In the data rows, zero lies at 4.5, halfway between 4 and 5.
Every row has a hidden score. In each pair, how much higher is the second row's than the first's? 10 means about the same, 20 much higher and 0 much lower.
[5 7 5 4 4 5 4 5 5 6 6 5]
[9 3 6 3 3 3 3 3 3 9 3 3] -> 5
[3 3 4 4 3 3 4 3 3 3 4 5]
[6 4 3 4 6 5 4 5 4 5 9 6] -> 1
[7 4 6 3 3 5 8 3 3 3 3 5]
[3 4 3 4 5 6 5 5 4 3 3 3] -> 17
[4 6 5 5 6 5 4 3 4 4 6 4]
[3 6 4 4 5 4 4 3 6 7 5 4] -> 8
[3 3 3 3 3 5 5 5 5 5 5 5]
[4 5 4 5 4 6 4 3 3 4 5 4] -> 12
[6 7 3 4 3 5 5 5 4 3 3 4]
[9 3 9 8 3 3 3 5 3 9 3 4] -> 5
[3 5 3 3 3 4 6 4 5 3 3 3]
[3 3 6 8 5 6 4 5 4 3 5 4] -> 12
[6 6 7 3 3 3 5 3 3 4 3 4]
[7 9 4 3 3 3 3 8 3 3 5 7] -> 8
[3 3 4 5 5 6 3 4 5 3 3 3]
[6 6 5 4 6 4 5 5 7 3 4 7] -> 0
[3 3 4 3 7 6 7 7 7 6 4 4]
[4 3 6 6 3 3 3 4 3 7 3 3] -> 16
[5 6 4 5 6 5 3 3 3 3 3 6]
[3 3 3 3 3 4 5 4 4 3 3 3] -> 12
[4 4 5 6 9 6 5 3 4 3 4 3]
[4 5 5 6 6 7 7 4 4 3 4 5] -> 10
[4 6 4 4 6 5 4 6 5 5 4 6]
[3 4 5 6 3 4 6 7 6 8 9 6] -> 10
[4 3 4 4 5 5 5 6 7 5 3 5]
[3 5 3 4 5 7 6 4 3 3 3 3] -> 20
[3 5 7 5 5 4 5 3 4 3 5 3]
[4 5 6 6 6 5 4 3 4 4 6 4] -> 8
[4 6 3 4 5 5 4 3 3 3 3 3]
[5 4 5 4 7 4 7 7 5 4 4 5] -> 4
[3 3 3 4 4 5 4 5 6 4 3 3]
[3 4 3 5 6 8 7 8 7 4 4 3] -> 8
[4 4 3 3 3 3 4 3 6 4 5 4]
[4 4 3 3 5 3 4 6 6 4 3 5] -> 10
[8 7 7 7 3 3 3 3 3 9 3 3]
[4 4 5 5 8 6 5 3 4 4 6 6] -> 17
[3 3 6 3 3 5 3 5 3 4 3 7]
[3 3 3 6 7 5 4 3 5 3 3 3] -> 6
[6 3 6 3 8 8 8 4 6 7 7 4]
[3 5 6 3 5 3 4 3 5 4 6 5] -> 19
[4 5 5 5 5 3 3 4 6 5 5 5]
[5 7 4 3 3 3 4 4 5 5 4 5] -> 10
[4 5 3 3 3 3 3 9 5 3 3 7]
[5 5 3 4 3 5 4 4 4 3 4 5] -> 10
[5 6 7 6 5 6 5 3 3 5 6 5]
[4 6 4 4 3 5 4 4 3 3 3 3] -> 12
[3 6 5 3 3 6 7 6 5 6 6 6]
[4 4 3 3 3 4 6 4 6 3 3 3] -> 6
[4 3 3 5 4 5 3 6 7 4 3 5]
[3 3 5 6 6 8 6 3 3 3 3 3] -> 20
[4 8 6 6 6 5 5 4 6 7 7 6]
[5 5 4 5 5 4 4 3 5 5 7 7] -> 10
[3 5 3 4 3 3 3 3 3 4 6 5]
[5 5 5 6 7 5 3 3 5 5 8 4] -> 2
[4 3 3 6 8 7 4 4 5 5 5 5]
[3 3 5 4 5 4 4 6 5 4 3 3] -> 12
[3 3 3 3 4 3 3 3 4 5 3 3]
[4 5 4 3 3 3 4 3 5 4 6 4] -> 6
[3 3 3 3 5 5 5 4 3 3 3 3]
[3 3 3 7 4 4 3 3 3 3 5 4] -> 10
[3 4 6 3 6 5 4 4 5 3 3 4]
[3 3 5 4 7 6 4 3 4 5 4 3] -> 12
[6 8 8 6 5 4 5 3 4 3 5 5]
[6 5 3 3 4 3 3 3 4 5 7 6] -> 10
[6 3 3 4 3 3 3 3 3 9 3 4]
[3 6 6 6 7 6 4 3 5 5 4 3] -> 13
[4 4 3 3 3 5 6 4 5 5 7 5]
[5 5 4 3 3 3 4 4 5 4 6 6] -> 8
[3 3 3 3 3 4 4 4 6 4 3 4]
[5 6 4 3 4 3 4 3 5 5 6 6] -> 8
[5 5 4 4 4 3 4 3 3 3 3 3]
[5 6 4 5 3 3 3 3 6 4 4 5] -> 4
[3 5 3 4 4 6 6 6 6 5 4 3]
[4 4 5 6 5 5 4 4 5 3 4 3] -> 10
[5 6 3 7 7 9 4 3 3 3 7 3]
[3 5 4 4 4 4 5 5 4 3 3 4] -> 12
[6 5 3 3 4 3 3 4 3 3 4 5]
[3 3 5 3 4 3 5 4 4 3 3 3] -> 15
[3 4 3 7 3 3 3 3 3 3 3 3]
[9 5 4 3 3 3 3 9 5 4 3 9] -> 0
[6 8 6 6 4 4 4 5 7 6 7 5]
[3 3 3 3 3 3 5 4 5 5 4 4] -> 20
[6 6 4 4 5 5 6 5 5 4 6 6]
[5 3 3 4 6 4 3 5 3 4 8 5] -> 16
[4 4 4 3 3 3 3 4 5 4 5 4]
[3 3 4 5 4 4 3 5 9 3 4 4] -> 4
[3 3 3 3 3 3 3 3 4 4 4 4]
[3 5 4 9 6 5 3 3 8 3 7 3] -> 2
[3 3 3 3 3 7 7 5 5 4 4 3]
[3 3 3 5 7 6 6 3 4 3 4 3] -> 12
[4 4 3 4 3 3 3 3 3 4 6 5]
[6 5 4 4 3 3 4 3 3 3 6 7] -> 6
[5 4 3 4 4 4 3 3 3 3 4 5]
[7 3 8 9 3 3 3 3 3 9 9 4] -> 6
[3 5 4 3 4 3 6 3 4 3 3 3]
[5 5 3 3 5 5 5 3 4 3 5 3] -> 6
[3 4 5 6 6 5 4 5 6 7 6 3]
[3 3 3 4 3 3 3 5 6 4 4 3] -> 10
[4 7 6 5 4 3 3 3 4 4 3 3]
[5 6 4 3 4 4 4 3 3 3 3 4] -> 10
[3 3 3 6 7 5 5 4 4 3 3 3]
[4 3 3 3 3 3 6 7 8 5 4 4] -> 0
[4 3 4 6 3 7 4 7 3 8 9 3]
[3 4 5 4 5 4 6 5 5 4 3 3] -> 8
[4 6 6 6 4 3 3 3 3 5 5 5]
[3 3 9 3 5 6 3 9 5 3 3 9] -> 8
[3 5 3 3 4 4 4 4 5 4 3 4]
[5 4 3 3 3 3 3 3 4 3 4 5] -> 8
[4 4 3 6 6 7 6 4 7 3 5 6]
[4 4 3 5 5 3 4 3 5 5 6 6] -> 14
[4 5 3 4 3 5 6 6 5 5 4 5]
[6 9 7 7 8 8 4 3 3 5 5 3] -> 9
[5 4 4 5 6 5 5 3 6 4 8 5]
[6 4 6 3 3 7 6 4 3 5 4 3] -> 14
[3 4 3 3 6 4 4 3 5 4 3 4]
[3 3 3 4 3 4 4 8 3 4 3 3] -> 14
[3 3 3 5 5 3 4 3 3 3 5 4]
[3 3 3 4 3 5 5 4 5 5 7 4] -> 6
[3 3 4 4 4 5 6 5 3 4 4 4]
[5 3 3 3 4 5 5 6 4 4 5 5] -> 4
[3 3 3 3 7 4 5 3 7 4 5 4]
[3 3 3 5 3 4 5 4 6 5 5 4] -> 12
[3 3 3 4 4 3 3 6 6 7 3 7]
[3 4 3 4 3 4 3 4 4 3 3 3] -> 14
[4 3 3 3 3 6 5 3 4 3 4 3]
[3 3 3 5 3 3 3 3 7 3 7 3] -> 6
[5 4 6 7 8 6 4 5 5 6 5 5]
[8 6 8 3 3 7 8 4 3 5 3 4] -> 7
[3 3 3 4 6 5 6 3 4 3 3 4]
[7 6 4 3 5 4 4 3 3 4 7 7] -> 3
[8 3 8 5 8 7 9 9 6 9 8 4]
[3 5 4 8 8 6 3 3 3 3 4 3] -> 20
[9 3 3 3 3 3 3 9 6 6 3 9]
[5 4 4 4 6 4 3 3 4 4 6 5] -> 20
[4 4 7 5 7 5 5 5 7 5 6 6]
[4 4 3 3 3 4 5 3 5 5 4 4] -> 14
[9 6 6 3 3 3 3 3 3 5 3 3]
[4 4 5 6 9 6 6 5 5 5 6 6] -> 17
[3 7 4 3 3 3 5 5 7 6 3 3]
[3 3 4 4 7 5 6 5 7 5 3 3] -> 10
[3 5 3 4 6 4 5 3 7 5 3 6]
[3 4 3 3 3 4 3 4 3 3 3 3] -> 18
[5 6 4 3 3 4 6 6 6 5 5 5]
[3 3 3 5 5 3 4 4 4 4 4 3] -> 18
[3 5 4 6 5 5 3 4 4 4 3 3]
[3 3 3 3 3 3 4 4 4 4 5 4] -> 10
[3 3 3 4 3 5 6 6 3 6 9 4]
[4 4 3 3 3 3 3 3 6 6 5 4] -> 2
[3 3 3 8 5 5 3 7 3 3 5 9]
[5 6 3 4 5 4 4 4 7 3 4 3] -> 0
[3 6 7 7 6 6 4 4 4 5 4 3]
[9 8 9 7 3 3 3 3 3 7 3 3] -> 0
[4 6 6 7 6 5 3 3 3 3 4 5]
[3 3 3 3 3 3 4 3 4 3 3 3] -> 10
[4 4 4 5 6 5 4 4 6 3 3 3]
[5 6 3 3 3 3 3 5 4 3 3 5] -> 12
[4 4 3 5 5 6 3 4 3 4 5 3]
[5 5 4 6 8 8 6 5 5 5 7 5] -> 4
[7 7 4 5 6 4 3 5 3 3 3 8]
[4 5 3 3 3 4 3 4 3 3 3 3] -> 17
[5 4 3 3 3 3 3 3 4 5 7 7]
[3 4 3 3 3 4 3 3 3 5 4 4] -> 16
[3 3 3 4 3 3 3 3 3 3 4 4]
[5 4 3 3 3 3 3 4 3 3 6 6] -> 6
[9 3 9 8 4 6 7 9 3 7 8 7]
[3 4 3 3 4 3 4 5 4 4 3 5] -> 20
[4 4 3 3 6 4 5 3 6 4 4 4]
[3 4 3 3 3 3 4 3 4 3 3 3] -> 16
[5 5 4 5 4 5 4 4 4 4 6 6]
[5 5 3 3 6 7 7 6 7 4 4 3] -> 4
[3 3 4 7 8 6 3 5 7 6 7 3]
[3 3 4 5 3 3 4 5 5 3 3 3] -> 14
[3 6 6 3 3 3 5 5 7 6 7 5]
[3 3 3 4 3 3 3 5 7 6 6 5] -> 10
[5 5 5 5 4 5 4 4 4 4 7 6]
[4 4 3 4 3 3 3 3 5 5 6 5] -> 10
[3 3 5 4 5 5 6 3 5 4 6 3]
[9 3 5 9 3 3 3 6 3 8 9 9] -> 1
[4 5 3 3 3 4 4 4 3 4 4 4]
[5 4 3 3 3 5 4 4 3 4 6 5] -> 8
[3 4 4 5 6 4 3 3 3 3 3 3]
[3 3 4 5 5 5 5 5 4 5 5 3] -> 8
[4 5 3 3 3 3 3 8 4 3 3 9]
[5 3 4 6 6 4 3 3 3 3 6 6] -> 10
[5 6 5 5 6 5 6 5 6 3 3 4]
[4 5 6 6 6 6 4 3 3 3 3 3] -> 18
[3 3 3 4 3 4 4 4 5 5 4 3]
[9 3 6 9 4 3 5 9 9 8 8 9] -> 0
[4 4 4 4 3 4 5 4 5 4 4 4]
[8 6 5 3 3 7 8 6 3 3 3 3] -> 5
[3 4 4 5 6 5 4 3 3 4 5 5]
[6 6 6 4 3 6 4 4 3 4 3 3] -> 3
[3 3 3 3 4 5 5 6 6 6 5 5]
[4 6 5 5 6 3 3 3 4 5 6 6] -> 12
[5 4 3 6 9 9 6 4 3 3 4 3]
[4 3 3 4 4 5 4 5 3 5 7 3] -> 12
[5 6 5 4 3 4 4 3 3 3 3 3]
[6 8 8 5 5 3 4 3 5 4 5 4] -> 4
[5 7 5 6 3 4 3 5 3 3 3 6]
[3 5 3 5 6 7 5 3 4 3 3 3] -> 12
[5 5 3 4 3 4 5 5 5 4 4 5]
[4 4 4 4 5 5 6 4 4 4 6 5] -> 14
[3 3 6 3 8 6 7 5 3 3 4 5]
[3 5 7 6 5 3 4 5 5 3 3 3] -> 6
[3 5 4 4 3 3 5 4 6 4 4 4]
[6 4 4 4 5 4 4 4 4 3 5 6] -> 7
[4 3 3 3 3 3 5 4 6 4 5 3]
[4 5 4 6 6 5 5 6 8 6 6 4] -> 6
[3 4 6 4 5 8 9 7 6 4 3 4]
[6 4 4 5 4 3 3 6 3 5 3 5] -> 9
[6 7 6 4 3 3 4 6 7 4 6 8]
[4 5 3 5 6 6 3 3 4 3 3 3] -> 20
[7 7 7 4 5 4 3 3 4 5 7 6]
[5 6 7 4 3 3 4 5 3 7 3 3] -> 16
[9 3 7 4 3 3 3 4 3 9 3 3]
[3 4 3 5 4 4 4 3 3 3 3 3] -> 20
[4 5 5 4 3 3 3 4 6 6 5 3]
[3 3 5 3 7 3 4 3 7 3 4 4] -> 10
[4 6 4 4 3 3 3 3 4 4 5 5]
[5 3 3 3 3 5 7 7 7 4 4 5] -> 2
[6 3 5 7 5 8 7 8 3 4 5 7]
[3 4 3 4 5 5 4 5 4 4 3 4] -> 15
[3 4 3 4 3 3 3 3 5 4 3 3]
[5 4 5 5 8 6 5 3 4 3 5 5] -> 8
[8 5 7 6 3 3 3 3 3 9 4 4]
[6 3 4 4 3 5 3 3 3 5 4 5] -> 14
[3 3 5 5 8 7 5 9 6 7 3 3]
[9 4 6 4 4 5 8 7 5 6 6 5] -> 0
[5 7 3 5 4 6 6 5 6 4 6 6]
[5 5 5 5 5 3 4 4 5 3 6 3] -> 12
[9 5 9 7 8 7 7 9 9 9 7 9]
[3 5 5 5 4 5 5 5 6 4 3 3] -> 20
[7 7 7 6 6 5 6 4 3 3 3 6]
[6 6 6 3 6 5 8 4 7 5 3 3] -> 4
[5 6 5 5 6 6 4 3 5 6 7 5]
[6 7 5 5 5 5 5 3 3 3 5 6] -> 12
[4 4 4 5 5 5 4 3 4 5 6 4]
[4 3 4 5 4 4 5 6 4 6 8 3] -> 10
[3 3 3 5 5 9 8 7 5 9 9 7]
[5 5 5 4 6 4 6 4 5 5 4 5] -> 6
[3 5 3 3 4 3 4 5 8 7 6 6]
[3 3 3 4 4 4 3 3 4 3 3 3] -> 18
[4 5 4 4 6 7 5 3 3 4 5 4]
[3 4 3 5 3 4 3 5 6 7 8 5] -> 6
[5 5 4 3 3 3 5 3 4 3 5 4]
[3 4 6 6 6 4 4 3 3 3 4 3] -> 16
[7 6 4 5 6 7 3 5 3 5 8 6]
[5 5 3 5 7 7 5 3 5 3 4 3] -> 11
[3 3 7 5 4 3 3 3 3 3 5 3]
[3 3 3 3 6 4 6 3 5 3 5 3] -> 6
[9 3 9 9 3 3 3 8 3 9 6 9]
[5 5 3 3 3 3 3 3 3 3 3 4] -> 19
[6 7 7 3 5 3 5 8 7 5 4 5]
[3 3 3 3 3 5 4 3 3 4 4 3] -> 20
[5 7 5 5 6 4 4 3 4 5 6 5]
[6 7 4 5 4 5 4 3 3 3 5 6] -> 10
[4 4 6 6 8 6 5 3 6 4 4 4]
[3 3 3 3 3 4 4 3 5 4 5 4] -> 14
[7 7 8 7 3 3 3 3 3 7 6 5]
[5 4 3 3 3 3 5 3 5 3 6 4] -> 11
[5 6 5 5 5 5 5 6 5 5 5 4]
[3 3 3 3 3 3 3 3 3 3 3 3] -> 18
[6 6 5 3 4 3 5 3 4 3 3 4]
[6 3 3 6 3 3 3 3 3 4 6 9] -> 12
[4 4 3 3 5 7 5 5 4 4 4 4]
[3 6 3 4 5 7 5 4 4 3 3 3] -> 12
[4 3 3 3 3 3 3 5 9 7 3 7]
[6 4 6 5 6 5 4 4 3 4 3 5] -> 17
[4 4 3 3 3 3 3 8 3 3 3 8]
[3 3 3 3 3 3 3 3 4 5 5 3] -> 10
[3 4 4 4 3 4 5 5 3 3 3 4]
[5 6 5 6 7 6 4 3 3 3 4 5] -> 6
[3 3 3 4 6 6 5 3 3 4 5 5]
[3 3 3 3 3 3 3 4 7 4 5 4] -> 2
[9 6 8 5 3 3 3 4 3 9 3 3]
[6 7 6 6 7 5 4 4 5 5 7 6] -> 13
[4 4 3 5 6 4 3 6 4 3 3 6]
[3 3 3 4 4 5 5 4 4 4 5 5] -> 12
[9 4 8 3 7 7 9 9 9 9 8 4]
[3 3 8 3 3 3 3 4 6 3 3 5] -> 20
[9 3 9 8 5 5 7 7 5 9 9 5]
[3 4 5 4 3 3 4 4 5 4 3 3] -> 20
[3 3 3 5 5 3 4 3 3 3 4 4]
[6 3 5 3 7 7 9 6 6 6 6 4] -> 0
[5 4 4 5 4 3 3 3 3 3 6 6]
[4 3 3 4 7 7 4 3 3 3 5 3] -> 12
[3 6 7 6 3 5 4 3 4 5 6 5]
[6 6 5 4 4 4 4 3 3 3 4 5] -> 5
[5 5 3 3 3 3 3 3 3 3 3 4]
[3 3 3 4 6 6 4 3 3 3 4 3] -> 14
[3 3 4 7 9 8 5 4 3 3 4 3]
[5 5 3 4 3 5 5 3 5 4 5 4] -> 2
[3 5 4 4 5 4 3 3 3 4 3 3]
[4 5 3 3 3 3 3 3 4 3 3 3] -> 6
[3 5 4 5 5 5 5 4 5 3 3 3]
[3 3 3 3 3 3 3 7 8 6 3 6] -> 4
[5 4 6 8 5 3 3 3 3 3 3 4]
[4 4 4 4 4 6 5 3 3 3 5 4] -> 12
[8 5 8 6 5 3 4 6 7 8 6 8]
[9 8 9 4 3 7 7 3 3 3 3 3] -> 16
[3 3 3 5 6 7 6 3 3 3 3 3]
[5 4 3 3 5 3 3 3 3 3 4 5] -> 6
[3 3 5 4 7 6 4 3 4 4 6 3]
[5 3 5 4 6 5 3 3 3 4 3 5] -> 8
[5 4 3 4 4 5 5 5 4 4 5 6]
[5 4 5 5 3 3 4 5 3 6 3 3] -> 12
[4 5 3 3 3 4 5 3 3 3 3 3]
[5 6 3 4 5 4 4 4 5 4 4 4] -> 4
[4 4 3 5 5 4 5 5 7 5 5 5]
[4 5 3 4 4 5 5 5 5 5 5 5] -> 14
[5 6 4 5 5 5 5 4 5 4 4 6]
[7 7 8 4 3 6 7 4 3 3 3 4] -> 9
[6 9 9 6 4 3 3 3 3 4 4 5]
[4 6 5 4 3 3 4 3 5 4 3 3] -> 11
[3 3 3 4 4 4 4 4 5 3 3 3]
[4 4 5 4 6 4 4 3 3 3 3 3] -> 12
[3 4 3 4 4 4 4 3 3 3 6 5]
[3 6 5 7 7 9 5 5 5 4 4 3] -> 6
[6 6 8 5 3 8 7 4 3 3 3 3]
[5 6 6 5 6 7 7 7 6 5 6 5] -> 6
[3 3 6 9 5 3 3 4 5 3 5 4]
[3 3 3 3 3 4 5 6 5 4 3 3] -> 10
[3 3 3 5 5 5 5 5 6 4 4 3]
[3 4 5 5 3 3 3 3 4 4 4 3] -> 14
[8 7 7 3 3 3 3 3 3 3 3 5]
[3 3 4 3 3 3 3 9 3 3 3 9] -> 20
[6 5 4 3 3 3 5 5 5 3 4 4]
[3 3 6 3 6 4 4 3 3 3 3 3] -> 20
[3 5 4 4 3 3 4 4 7 5 4 4]
[8 8 3 3 4 3 3 4 3 3 6 6] -> 7
[4 4 4 5 6 6 5 3 5 5 6 5]
[8 5 5 5 3 5 4 6 3 8 9 5] -> 5
[3 3 3 3 3 5 5 8 3 5 3 6]
[3 3 5 5 6 5 4 4 4 3 3 3] -> 8
[3 3 5 3 3 3 4 7 6 5 5 5]
[6 4 4 3 6 7 9 5 7 5 5 3] -> 1
[3 3 3 3 3 4 4 7 7 7 7 5]
[3 3 3 4 3 3 4 4 6 4 6 3] -> 12
[4 4 3 5 3 6 5 6 3 6 9 4]
[5 5 4 5 3 5 3 3 3 3 4 4] -> 8
[3 5 4 4 4 3 5 3 4 4 5 5]
[3 3 4 3 3 3 3 3 5 4 3 3] -> 8
[3 5 4 3 3 3 4 3 4 3 3 3]
[5 7 6 4 3 4 6 6 5 5 4 5] -> 4
[3 3 3 4 6 5 3 4 7 5 6 3]
[4 4 4 5 5 4 4 3 6 3 4 3] -> 10
[5 5 3 3 3 4 4 3 3 4 5 5]
[4 5 3 3 3 3 3 3 3 3 3 6] -> 12
[4 6 5 5 5 4 4 7 7 5 4 5]
[3 3 3 4 6 7 4 4 9 3 3 4] -> 8
[5 5 5 5 6 4 4 3 3 3 5 5]
[3 3 4 4 5 5 3 8 5 7 3 4] -> 11
[3 3 3 4 7 8 8 7 3 3 5 3]
[4 4 3 4 5 5 5 3 4 3 4 3] -> 6
[3 4 8 3 6 4 5 5 6 3 3 3]
[3 3 5 4 9 6 6 8 4 4 3 3] -> 14
[4 5 5 3 5 4 6 4 5 5 4 3]
[9 3 9 6 6 7 9 9 6 9 9 5] -> 0
[4 6 3 4 4 7 6 5 4 3 3 3]
[4 3 3 3 4 3 3 3 3 3 3 4] -> 12
[4 5 5 3 3 3 4 3 3 3 4 3]
[5 5 4 4 4 4 4 4 3 3 3 5] -> 8
[6 5 6 5 4 3 3 4 7 5 6 5]
[4 6 5 4 3 4 4 4 3 4 3 4] -> 20
[4 6 4 7 9 8 5 5 7 5 4 3]
[6 7 7 5 6 4 4 4 6 4 4 4] -> 8
[3 4 4 4 5 5 6 5 3 3 3 4]
[5 4 4 4 3 4 5 4 3 7 5 3] -> 6
[3 4 3 4 5 4 4 3 4 3 3 3]
[3 4 5 4 4 6 7 3 4 5 4 3] -> 10
[7 3 9 3 8 5 9 7 7 9 7 3]
[5 6 3 6 9 9 7 5 4 3 6 4] -> 20
[5 3 5 3 8 7 8 4 6 5 6 3]
[3 3 3 4 4 6 6 7 6 5 6 3] -> 14
[3 3 6 6 7 6 8 5 5 4 3 3]
[3 3 5 4 3 4 5 3 3 5 6 5] -> 14
[6 3 3 3 3 4 4 4 3 5 7 3]
[5 5 5 3 5 3 3 5 3 4 6 5] -> 12
[4 5 3 3 3 3 3 3 5 6 5 5]
[4 6 7 5 5 3 4 3 4 4 6 5] -> 12
[5 7 5 4 3 3 3 3 4 5 7 6]
[4 5 5 6 6 6 6 4 4 3 4 3] -> 12
